Each path below is one point turned by a fixed rotation once a step. After each direction that follows a path, write how fast that rotation turns it, in degrees each step (0 if it stays still).
Each turn is a multiple of 5 degrees from 10 to 175, or 0.
Each row of a path follows its step; steps can be skipped.
Path 1:
step 3: [-1.58  0.82  0.28  1.45 -0.40 -0.47  1.37  0.33  0.32 -0.92  0.27 -0.70
 -0.72 -0.45 -0.01  1.10  0.10 -0.94 -0.43  1.65 -0.63  1.08  1.63 -0.82
 -0.45 -0.34  0.12  1.06  0.46  1.26 -0.64 -0.88  0.38  0.94 -1.47 -2.87
  0.69  2.32 -0.78  3.09  0.82  1.19 -0.91 -1.37 -1.14 -0.20  3.50  1.85
 -1.37 -0.37 -0.02  0.38  1.04  1.11  1.74 -0.89 -2.13 -2.16  1.40  0.66
 -0.71  0.30 -0.51 -0.66  0.64  0.54  0.08  1.79 -0.74 -0.77 -0.06  0.27
  0.66  1.12  1.32 -2.44 -1.52 -0.40  0.25 -0.61]
step 4: [ 1.09 -1.68 -0.70  1.86  1.76 -1.75  1.20  0.59 -1.29  2.82 -0.07  0.23
 -0.79  1.91  0.86  2.05 -1.06 -0.13  0.07  0.74  0.20  1.77  1.59 -0.08
 -0.84 -0.39 -0.36 -0.49  0.97  0.16  1.51 -0.40  1.61 -0.48  0.88  0.38
 -2.29 -0.59  0.27  1.17  2.10 -0.73 -0.11  0.83 -1.26 -2.23  2.02  0.01
  1.32 -1.02 -1.36  1.62  1.97  0.39  0.46 -0.20 -0.08  0.17  0.71 -0.12
  0.33 -0.91  0.31  0.02 -1.64  0.63 -0.38  0.38 -1.66 -0.33  2.16 -0.33
 -1.68 -0.01 -2.64 -0.84  0.01 -1.76  0.34  0.31]
step 9: [-0.36 -1.30 -1.72  0.97  1.44 -1.07  0.38 -1.73 -0.58 -0.51 -1.33 -1.23
  1.09  0.91 -0.10  1.21  0.47  1.45  0.41  0.69 -0.94  0.99  1.88 -1.85
  1.85  0.19  0.02 -1.42  0.98 -0.23  0.64 -0.66  0.11  0.35 -0.60 -0.99
 -0.28  0.26  0.73  1.85 -0.01  0.37 -0.64  0.29 -1.62 -2.46  1.80  1.18
  1.16 -1.77  2.17  0.27 -0.36 -0.32  1.15 -0.45 -1.31 -1.38  2.53  2.48
  1.78 -0.04  1.22 -0.21  1.53  1.32 -1.23  1.36 -0.04 -0.99  1.04  0.39
 -0.08  0.47  0.59 -1.76 -0.80 -1.74  0.04  2.30]
step 19: [ 0.46  1.39  0.68  0.52  1.41 -0.88 -1.22  0.27  0.18 -0.04 -0.50  2.30
  0.17  1.16  1.12  1.79 -1.94 -1.86 -2.31  1.20 -1.03  0.21  0.58 -1.53
 -1.09 -0.56  1.44 -0.48  1.75  0.30  1.23 -0.52  2.17  0.24 -1.28 -2.27
 -0.48  0.08  1.70 -0.74  1.28  1.06 -0.40 -0.78  1.33 -0.80 -0.38 -1.23
  1.38  1.05 -0.68  0.11 -0.59  1.75  0.24  1.38 -1.99 -2.04 -0.23  2.21
 -1.65  1.35  0.96 -1.08  1.17 -0.30 -0.69 -1.53  0.29 -0.54 -0.48  0.76
  0.33  0.81 -1.00 -1.21 -0.24 -1.22 -0.46 -2.18]
step 24: [ 1.45 -0.14  1.68  1.33  2.85 -0.69 -1.37  0.93  0.50  2.36 -1.42  0.28
 -0.76  1.24  1.26  1.82 -1.18 -1.52  0.66  1.25 -0.65 -0.44  0.92 -0.74
  2.58  1.22  1.23 -1.03  0.12  0.07 -1.24  1.03  0.68  0.56 -1.04 -1.28
 -2.41 -0.25  1.73  1.40  3.28  1.57  0.12  1.12  0.49 -0.33 -0.05 -0.35
 -0.78 -0.23 -1.40  0.76  1.99  1.51 -1.24  0.78  0.69  0.36  2.22  1.18
 -0.60  0.02 -1.04 -0.51  0.36 -1.09 -0.34  1.00 -0.49  0.11 -0.17 -0.93
  0.40  0.41 -0.24 -0.49  1.17 -1.76  0.96  0.34]
step 28: [-0.72 -1.45  0.60  1.35  0.08 -0.81 -0.34 -0.61 -0.78 -0.45  0.69 -0.35
 -0.66 -0.62 -1.64  1.98 -0.75 -0.80 -2.22  0.24  0.34  2.28 -0.92 -1.06
 -0.54 -1.49 -0.25 -1.88  0.42 -1.06  0.33 -1.11  1.37 -0.37 -0.72 -2.22
 -0.25  1.50 -0.39  3.36 -1.11  2.96  1.06 -1.77 -1.17 -1.08 -0.73  0.56
  1.33 -0.79 -1.02  1.15 -0.02  0.18  0.73 -0.16 -1.00 -1.10  1.71  0.44
 -0.51 -0.42 -2.32  0.23  1.27  0.61 -2.03 -0.41 -0.80 -1.49  2.15 -1.45
  0.58 -0.24 -0.01 -0.61 -1.55  0.78  0.16  0.90]
step 31: [-0.16  2.30 -0.61  0.08  2.87  1.30 -1.33 -0.57 -1.69  3.31 -1.05  1.09
 -0.46  1.36 -0.37 -0.73 -1.06 -1.24 -1.27  1.11 -1.60  0.62  1.02 -0.11
 -0.78 -1.16  1.10  0.13  0.89 -1.05  0.48  0.60  1.54 -1.06  0.84 -0.88
 -0.45 -1.63  0.06  1.60 -0.21  0.23 -0.61 -0.44 -0.69 -1.91 -0.35 -1.63
  0.19 -0.58  0.18  1.12 -1.22  1.52 -1.09 -0.95 -1.24 -1.31  0.80 -0.41
 -1.41 -1.35  0.14  1.08  1.15 -0.08 -1.96  1.42 -1.39 -0.78  0.00  0.83
 -2.29  0.35 -2.09 -1.49 -0.60 -1.07  1.56 -0.30]
[ 0.26 -0.18 -0.66  0.50  0.10 -0.35  0.74 -0.19  0.18 -0.15  0.12 -0.61
  0.37 -0.13 -0.04  0.02 -0.07  0.22 -0.54 -0.05  0.16 -0.37  0.09  0.14
 -0.46  0.14 -0.14 -0.32  0.03 -0.22 -0.20  0.26 -0.40 -0.20 -0.11 -0.40
  0.01 -0.09 -0.49 -0.16  0.32  0.16 -0.04 -0.32 -0.35  0.05  0.20  0.10
  0.10 -0.11 -0.49  0.03 -0.12  0.36 -0.06 -0.20  0.45 -0.45  0.16 -0.60
 -0.18 -0.13  0.34 -0.01  0.07  0.33  0.22 -0.47  0.13  0.31  0.10 -0.08
  0.23  0.35 -0.02  0.21 -0.28 -0.29  0.09  0.61]
60
[ 0.05  0.46 -0.16 -0.62  0.17  0.13  0.05 -0.19 -0.12  0.13  0.00  0.36
 -0.14  0.18  0.21  0.25  0.48 -0.20  0.17  0.06  0.36  0.03  0.35  0.12
 -0.08 -0.16 -0.48 -0.61  0.26  0.67  0.12 -0.01 -0.67 -0.39 -0.16 -0.26
  0.48 -0.10 -0.06  0.10  0.07 -0.36  0.75  0.23 -0.35 -0.02 -0.18  0.34
  0.21  0.03  0.27  0.36 -0.41  0.24  0.07  0.38  0.30  0.25 -0.56 -0.36
 -0.13 -0.13  0.17  0.12  0.16 -0.25 -0.20  0.19  0.12 -0.20 -0.32 -0.50
  0.01  0.09 -0.30 -0.25  0.05 -0.18  0.30  0.10]
70
[ 0.16 -0.35 -0.42 -0.09 -0.15 -0.24  0.16 -0.54  0.36 -0.22  0.22 -0.09
  0.13 -0.27 -0.48  0.52  0.29 -0.46  0.22 -0.31  0.20  0.70  0.32  0.38
 -0.17  0.06 -0.22  0.25 -0.52 -0.27 -0.10 -0.21  0.33 -0.02  0.20  0.15
 -0.44 -0.13 -0.04  0.04 -0.15  0.13 -0.02  0.14  0.20  0.19 -0.06 -0.20
 -0.09  0.01  0.10  0.56  0.35  0.25  0.27  0.40  0.45 -0.14 -0.26  0.21
 -0.03  0.16 -0.12  0.63 -0.11 -0.11 -0.25  0.52 -0.04  0.31  0.32 -0.61
 -0.07  0.11  0.33  0.03 -0.04 -0.48 -0.39 -0.27]
60
[ 0.33  0.01 -0.07  0.02  0.07  0.25  0.16 -0.35 -0.85  0.34 -0.01 -0.40
  0.23 -0.31 -0.09  0.04 -0.13 -0.42  0.14 -0.15 -0.09 -0.42  0.38  0.23
  0.10  0.16 -0.16  0.07  0.18  0.08  0.09 -0.27  0.24  0.09  0.19 -0.02
  0.31  0.47  0.24  0.11  0.02  0.36 -0.67  0.16  0.35  0.34  0.08  0.28
  0.49 -0.08  0.35 -0.11 -0.29 -0.40 -0.17 -0.06  0.03 -0.27 -0.38  0.14
  0.22 -0.17  0.22 -0.16  0.05  0.40 -0.28 -0.51  0.55 -0.14 -0.44 -0.13
  0.09  0.10  0.40 -0.37 -0.35 -0.48  0.14 -0.62]
175
[ 0.25 -0.16  0.30  0.46  0.00  0.46  0.32  0.40  0.54  0.31 -0.04  0.12
  0.10  0.09  0.31 -0.11  0.20 -0.17  0.52 -0.11  0.02  0.30  0.21  0.30
 -0.28  0.20  0.08  0.25  0.09  0.16 -0.07 -0.12 -0.26 -0.11 -0.24  0.19
  0.37 -0.43  0.18  0.12 -0.33  0.39 -0.13 -0.04  0.02 -0.42  0.24 -0.10
  0.48  0.07 -0.32 -0.38 -0.36 -0.17 -0.26  0.17  0.18  0.42 -0.42  0.14
 -0.38 -0.43 -0.14 -0.33 -0.40  0.13  0.29 -0.17  0.10  0.49  0.43 -0.14
  0.30 -0.69  0.20 -0.24  0.42 -0.36 -0.47  0.29]
115
[ 0.04  0.16 -0.15  0.09  0.01  0.44  0.01 -0.16 -0.16  0.13 -0.25  0.06
  0.36  0.12  0.08 -0.20 -0.19  0.49  0.03  0.17 -0.38 -0.10  0.35 -0.22
  0.38  0.16  0.24 -0.17 -0.37 -0.05 -0.31  0.39 -0.15  0.01  0.51  0.09
  0.29  0.09  0.30 -0.02  0.15  0.12  0.18 -0.44  0.08 -0.42 -0.37 -0.35
 -0.12 -0.04  0.21 -0.62  0.38  0.46 -0.30 -0.07  0.24  0.35 -0.01  0.19
  0.19  0.13  0.14  0.57  0.54 -0.09 -0.13  0.75  0.42  0.34 -0.44 -0.11
  0.24 -0.23  0.55  0.19 -0.03 -0.54  0.24  0.41]
45
